One vector is turned by the same rotation once a tick. Each row is the vector after some number of ticks, and that number follows the row.
The counts run from 0 to 671.
[  7   0 -11  13   1  -4  -7  -1  -6  13  -5 -10  -9  16  -4   0  18 -10
  20 -31 -16  -3  -7  18   4  11  -8 -12 -14   7   2  38 -14  14 -25  24
  19 -11  22  11  -1   8 -18  -5  -3  19  -1  -6   2   0  10  -5  -4   6] => 654
[ -5   5 -14  19 -11   1  -9   2  -4  18  -6 -12   4  18   0   0  10   1
  21 -18   5   0   6  17  10  12  -7  -5 -13  -1  -7  39 -13   4 -17  14
  17 -14  15  23  11  -1  -6 -15   0  34 -11  -6  -2   8   5 -14   1 -20] => 376
[ -4   9 -14  18 -21   5   3 -15 -22   2  11   4   5  22   8   2   7 -12
  11  -4   9  -4  17  14   6  11   3  -6 -13   3  -8  15 -11   4 -11  18
  20 -17  10  37  -2   8  -8 -10  -1  28  -4 -15  -5   2   1   4 -21 -26] => 9
[ 12  -4 -13  11  -1  -8  -2   0   6  11   8 -11  -9  11  23   6  -1  18
  27   0  -5  -8   1  10  -8   9  -7  -8   7  12   5  36   0   8 -26 -14
  12 -23  -5  26  -4   7  -9 -17 -15  10  14   7 -17 -15   0  -7 -11 -17] => 150
[  3  10 -19   8   2   1   9 -16 -31  -6   0  10  -4  31  18  17   9 -11
  13   7  -1 -24  15  15  -1  18   3 -16 -20  -1  -6  14 -13  16 -12   8
  22 -15  16   7 -22   9   2  -9  -7  11  11  -1  -4 -15   0  -7 -11 -11] => 175
[  4  21  -5  14   0 -18  11  -9 -15  12   5  -7   1  21  19  14  29  -4
  19 -18 -13  -5   8  14  -8   6  -9 -16  -2   1  -3  23  -6   5 -19  -2
  17 -28 -14  10   2   4  -8  -7  -1  18   4  -8  -1 -14  -4 -10 -12 -19] => 337
[ -2   0 -14  17 -19   6   1   6 -13   8  18  -4  -1  18   9  -1   5  -8
  20 -14   8   2   8  12   3   1  -8  -1 -13   8   3  27 -15   7  -9  13
  20 -10   3  37  15  16 -10 -15 -12  29   5 -13  -7   6   5 -14  -4 -22] => 466
[  6  12 -22  13  -7  -4   3  -7 -13   5  -2   6  -4  18  14   1   5 -16
  28  -6   7  -9   9   4   9  11  -3  -3 -10  -8  -9  12 -22  13  -7  15
  17 -13  -6  28 -20  25  -8  -8  -3  28   2 -26  -4 -10   3  -3 -18 -13] => 526
[ -3   0 -15  15   1  -6  -3  -3 -23   7   8  -3  -5   9   1  -4   6 -20
   9 -28  -7   5   4  15   4   6   3  -7 -13   8  15  24  -2  10 -27  15
  20 -10  22  22 -19  17 -23   2 -12  16   2 -11  -9  -2  15  -3 -15  10] => 656
[ -3   6 -15  14 -12   4   5   0  -7  16  15  -4  -6  14  14  -8  10  -2
  16  -6  11   3  18  11   9   6  -8   4 -13   9 -10  28 -18   0  -6  10
  18 -12   4  39   2  11  -7 -13  -4  31   4 -11 -11   3   9 -15 -10 -29] => 282
[ -6  -5 -22  11  -4   5  -3 -12  -3   7  -9  -2  -8  25   0   1   7  -7
  21  -8  -9 -13   8  11   9  18  -1  -6 -15  10  -9  30 -23   6 -24  13
   6  -6  23  19  -4  -4  -6 -16   3  37 -15  -3   6  12   2  -7  -3 -12] => 104
[ -2 -14 -19   2 -11 -11  14   8  -5  11  16  -8  -2  23   8  -1  -4 -14
  25  -7  -1   7  17   9   3  -4  -9   3  -4  12   1   7 -16  18 -28  24
  28   3   5  30 -11  20 -13  -4 -13  17  13 -16   2 -17   3 -10   5   4] => 36
[ 19 -10  -9  12   1   7  -8   0  -4  -2  13  -7 -14   9   2  -1  11   3
   5 -17  -7 -20   1  26  -3  23  -2  -7 -20  12  -4  31 -15   9 -16  13
  25 -11  28  26 -14   8 -20  -9 -11   7   5  -3 -14 -11   5  -3 -22 -11] => 230
[-13  -4 -24   4  -3  -9  -7   2 -22   2  -3  -7   4  19   9   1 -11  -6
  12  -9   8   7   1  13  11   5   3 -13   3   3  17  37   7   7 -41   6
  18  -6  18  18  -9   5  -9 -10 -13  20  -3  -2 -16  -6  14  -7   4   7] => 385
[  7   7 -18  15   6  -8  -4   9  -7  18  -1 -13  -6  10  14   2   1   9
  31  -1  10  -3   1   9   2   7  -6  -5 -14  -3  -1  41  -6  17 -11   2
  21 -11   9  16 -12  24  -4  -8 -15  11  20   4 -15 -18   7 -20   3  -3] => 302
[  9  -8   2   5  -7   4  -4  -4  -6   2  10 -10  -7  16   2   5  20   2
  -1 -19 -19  -7  14  29  -7  16 -13 -13 -10  15  -4  17 -10  12 -28  19
  30 -22  16  18   0  -9 -23 -10  -6   2   4  -4  -1 -11   2  -5 -15 -14] => 410
[  1   8 -17   7  -6 -21  19 -15 -18   8  16  -3   8  22  17   5  -4 -11
  10  13  14  -8  18   7   2  15  11  -9  -2   3 -11  17  -3   2 -25  11
  20 -11  10  30 -26   8   2  -2  -3  10   5  -6  -8 -24   1   9 -14 -11] => 180
[ -8  16 -15   5   3  -3  -1  -5 -25  -1  -6  -3  -2  18  17   4  13   5
  -2   1   9  -9  16  22  11  20  -6 -20 -11 -16 -11  23  -7   4 -15   7
  30 -25  11   4 -20  -5  -3 -11  -3  11  -5  -3 -17 -17  12 -15  -8 -21] => 264
[ -3  14 -16   9  -5   2  -8 -15 -28  -4 -16  -3   4  25  14  11   3   3
  11   6   6 -11   8  19   5  18  -1 -25  -4 -10  -8  25   0  15 -21  14
  28 -28  16  -2 -17  -3  -2 -11  -2   8   1   2 -13 -19   1  -2  -7 -13] => 173
[-13   1 -25  20  -9   8  -4 -14 -14   9  -8  -1  -4  21   2   2   3  -7
  19  -3  -3  -5  19  11   8  15   3  -5 -22   8  -8  22 -15   5 -18   4
   9  -8  23  24  -5   1  -7 -16   2  38 -13  -3   4  15   3 -10  -7 -16] => 103
[ 10   7 -13   1   1 -18  17 -17 -16   3  10  -2   2  21  15   8   5 -12
  16   9   4 -14  13   8  -3  17   6  -9  -1   5 -11  20  -9   8 -27  19
  20 -13  14  21 -28   5   0   1  -1   2  11  -6  -3 -33  -2  11 -15  -3] => 87
[  1   9 -21  11   6  -3  16 -13 -25   4   6   6  -9  25  18  12   9 -11
  15  14  -2 -15  23   9  -1  19   4  -6 -27   5 -12  17 -14  13 -10   6
  17  -9  21  16 -29  10   1  -3  -4  16  13   2  -3 -16   6  -8  -9 -10] => 268
[  9  11  -2  13  -3 -22   4   1  -9  10  16 -12   5  17  19  13  20   5
  12 -19  -4  -7   3  18 -11   9  -6 -16   3  -1   2  32  -1   4 -22  -6
  21 -27 -12  24   6   5  -8 -10  -8  12   7  -5 -11 -16  -5  -7 -14 -23] => 152
[ -5   6 -15  23   1 -20   8   4 -20  22   3 -20  14  15   2  15   4  -8
  20 -17  -2  -3  17  15  -9  12   6 -11 -16  -3  -2  11   8  21 -23   4
  26  -6  15  15 -15  19  -8   2  -2  14   8   2   4 -19  -6 -12  -1   2] => 398
[ -6  -2 -25   8  -9 -12  10  -7  -2   9  -2  -6   1  28  20   7 -15   4
  24  20  10  -7  22   5   2  15   7  -8   1   3 -12  17  -8   8 -28  -5
  14  -9   2  30 -15   4   5 -14  -4  22   1   1  -4 -15  -8  -4  -4 -18] => 182
[ -1   1 -11   5 -19   0  14 -15  -6  14   2  -4  -1  31  14   8   4   0
  25  13  -8   3  28  10  -3   3 -11  -5   0  19 -12  12 -13  16 -25  15
  25 -17   3  23   4  -6  -2 -11   0  15  10  -1   8 -12  -6  -2   2 -20] => 95
[  1 -13 -15  14  -9  17 -10  -1  -8  10  -2 -10 -13  10  -2  -1   5   6
  16 -10 -14  -5  13  23  -3  12 -10  -5 -23  18  -2  17 -10  24 -19  13
  28 -11  31  15 -10  10 -19 -16 -11  10  11   8  -4  -2   4 -17  -5  -6] => 136
[ -7   0 -17  21 -11   5  -2   8 -16   9  10  -5  -3  17   6   4  11  -7
  18 -22   0   2   8  18   0   2  -6  -5 -20   4   8  25  -8   7 -10   6
  22  -7   5  26  10  18 -12 -16 -10  33   1  -9  -4  11   6 -25  -5 -21] => 559
[ -6  10 -16   4   3   1   3  -3 -21  -6   1  -2  -5  23  17   8  14   4
   0   5   8 -13  18  23   8  20  -3 -17 -15 -11 -12  22 -14   4 -12   7
  28 -19  12   5 -17  -4  -1 -13  -4  13  -3  -3 -14 -15  12 -20  -4 -23] => 356
[ 15   6 -15  13   5 -12  -5  12  -3  12   1 -16   2  14  11   6   3   5
  30 -12  12 -10  -7  13   0  14  -9 -10 -12  -7  -5  39  -9  16 -13  11
  24  -7   8  15  -6  21   0  -3 -13  11  13  -1 -10 -24   1 -12   2  -4] => 303
[ -1   7 -20   8 -13 -12  -3 -11 -14  -2 -11  -3  10  25   4   5   1 -16
  18 -18  -3  -7   2   9   7  10  -2 -14   6  -8   0  10 -11  13 -31  23
  18 -17  -3  19 -16   9 -13 -10   3  28 -12 -25   1 -14  -5  10 -17  -6] => 345
[  7 -15 -18  13  -7   2 -10  -2 -12  -4   9  -7   0  16   1   4 -14   0
  13  -7   7 -14   1  19  -3  17   8 -12 -14  10   6  27   0  15 -26  10
  20  -4  34  27 -13  12  -9 -10 -13  10   5   5 -14  -7  -1   4 -12  -3] => 49
[ 10   8 -13  12  -3 -10   2   7 -25   6  16 -10   6  13  17  13   4   0
  15 -10   9  -5   6  19  -9   6  -1 -12  -7  -2   7  20   5  17 -13   7
  33 -18   5  19 -11  24  -9   0 -16  -1  23  -2 -17 -27  -1  -8 -10  -8] => 577
[  9   7 -12  15 -15 -13  -6 -14  -8   7  -6  -6   2  14   6  -1   2 -11
  26 -21  -6  -3  -6   7   1   8  -1  -9   7   3   6  18  -6  14 -31  16
  15 -21  -2  29 -14  11 -20  -5  -1  20   0 -19  -4 -12  -4  14 -25  -3] => 160
[ -7 -15 -21   9  -7  -6   2  19   2  12  11 -15  -2   9  10  -9  -6   4
  10 -12   3   6  17  18   5   5 -10   1  -7   2   1  10 -11  13 -22   4
  32  -6   3  35 -14  17 -16 -15 -13  21   5 -13 -14 -13  11 -27  -3 -13] => 130
